Each named move below is a turn or a mirror, shown by a few rows before and after it. Which moves, in which order, take the first row of each later pair to the second? The first pair is answered.
move Q542:
[ -6  30 -11  37 -18  23   9 -13  13  13   7  22  23] |-> [ 17  12  -4  18 -20  16   5  25  45  10  19  -6  -8]
[-16  26  -1  -5  27  10   4 -18   8  11  13   5  22] |-> [  0  13   5 -16  26   1   3   8  30   9  19 -17  -1]
[  4 -11  -6  -6  -5  -3  -5  13   7  -4 -10 -12  -6] |-> [ -9  -4 -12   2  -2   3  -6  -5 -13  -2 -16   3  12]
[  7  -6  -1 -18  11   5   8  24  24   4  31 -18   0] |-> [-19   8  -7   1  14  12   4 -13  -9   5  19  11  35]
move Q912:
[-20 -15   9 -11  -5  10  19  27  15  20  31 -15   0] |-> [-17 -24   7  -3 -24  12  14  32   8  17  24  -8   2]
[  8   9  -8 -16  -7  -8   5   2 -15   5   0   7  -6] |-> [  5   8 -10 -14  -6  -9   3   4 -14   8  -2   8  -6]
[  2 -11   3   6  -4 -13   6  14   4  15   9 -15  20] |-> [  3 -10   2   9 -12 -13   5  17  -4  14   3  -7  22]
move Q410:
[-10   7   4  -6   3 -11   1 -14 -13  -3 -30   5  -1] |-> [ -3   5   3  -5   5 -16   0 -10  -9  -8 -34  -2 -12]
[  3   6   6 -14  -6 -13  -7  -7  -8 -22 -12 -15 -34] |-> [  8 -12   6  -4 -25  -2  -7   5 -18 -22  -8  -3 -26]
[-17  -1   1  10   2   7 -13 -10 -14  -3  11 -10  13] |-> [-17   6   4   0   9   3  -9 -14  -5  -4  11 -16   7]
[ -9  17  -1   5  16  -1  -4 -21 -10  12  -1   0  -1] |-> [ -4  15   2   0  14  -9  -3 -10  -3   6  -8 -12 -18]
Now pairs of rows:
Between the rows of a pair lie 2 to 3 moves.
[  0  -1  -3 -27  43 -21  18  -6  32   8  -1 -34 -20] |-> [-31   1 -15  17  16  -1   7 -40 -30   5 -25  23  27] => Q410 Q542
[-20 -19   2  28  -4  26  -5   5  -8  22  -2   5  10] |-> [-17   1   9   3  26   6   3   0  20  23  -2 -26 -15] => Q410 Q410 Q542
[ 14 -29   2  16 -35   9  -4  28  -5   3  -1   4  -4] |-> [-21  29   2 -10  27  -5  13 -27   8  12   0  -8  13] => Q410 Q410 Q410
[ -2   6  14 -20  41  20  20  16  30   7  35  -1  11] |-> [-20  19   7  -1  38  25  13 -17  -4   4  18  24  36] => Q410 Q542
[-11   7 -22   7   2  11 -13 -22 -36 -12 -26  21  -1] |-> [  5 -20 -25  13 -19  21 -12   9 -33  -8  -8  28   0] => Q542 Q410 Q542
[  4 -22   9  10 -38   1  -9  16   5   9 -26   2   2] |-> [-23  22  10  -5   7  -6   5 -28  12  17 -22   0  20] => Q410 Q410 Q410
[  9   8  -7 -30   7 -31 -10  -9  20 -29 -32 -32 -34] |-> [ -8  -6 -15  12 -25  -9 -19 -25 -33 -27 -46  17  11] => Q410 Q542
[-10  42   5 -28  48 -13   5 -16  13   8   9 -37 -11] |-> [-33  42  -8   4  20  -2  -5 -44 -35   2 -23   0  14] => Q410 Q542
[-24  44   8 -25  42 -22   3 -48   7  -2 -12 -21  -7] |-> [-29  36   5  -5  17 -20  -9 -57 -23 -11 -40  -7  -8] => Q410 Q542
[ 20 -18  16  14  -1  21   6  34  17  15  28  16  19] |-> [ -7  26  16  -7  45   2  14 -10  29  14  15  -6   9] => Q542 Q410 Q410
[ -9   4  -4  19  22  12  -3 -16 -17  12  21  26  43] |-> [  4  13   7 -16  44 -12   0  -1  27   8  20 -23  -7] => Q410 Q542
[ 1 -2  1  2 32 13  9 -2 26 10 35  1 23] |-> [-14  12   1  14  31  10   2 -28   4   6  15  13  31] => Q410 Q410 Q542
[-30   4 -18   5   5   3  -8 -24 -22  12   4  27  21] |-> [  8 -32 -13  -5 -14   4  -9  35  12  10  28   5 -10] => Q542 Q410
[ 22 -30   1  -4 -21   5   3  40  -1   2  29  11   4] |-> [ 21  -8   5 -26  11  -7  13  31  23   4  31 -12  -6] => Q542 Q410 Q542
[  8 -14 -10 -30  -6   7  -2  24  19 -23  29  -4 -29] |-> [-28  24 -15 -25  21   3  -3 -31  -9 -22   8  14  -2] => Q542 Q410
[ 19 -10   9  -2 -27 -17 -12  17   1 -21 -35 -20 -53] |-> [ 12  13  11 -20   0 -27  -5   0  17 -17 -29 -35 -54] => Q542 Q912 Q542
[ 11  -5  -3  -1   2 -16 -11   3   7  -5 -14 -20 -19] |-> [  9   2  -2  -6  15 -17  -6  -6  10  -1  -8 -20 -12] => Q542 Q912 Q542
[ 12  -4  11   3 -15 -23  -1  26  16 -35  37   2   8] |-> [-11  28   8  -5   7 -37   1 -13  10 -34  17  -5   5] => Q542 Q410 Q410
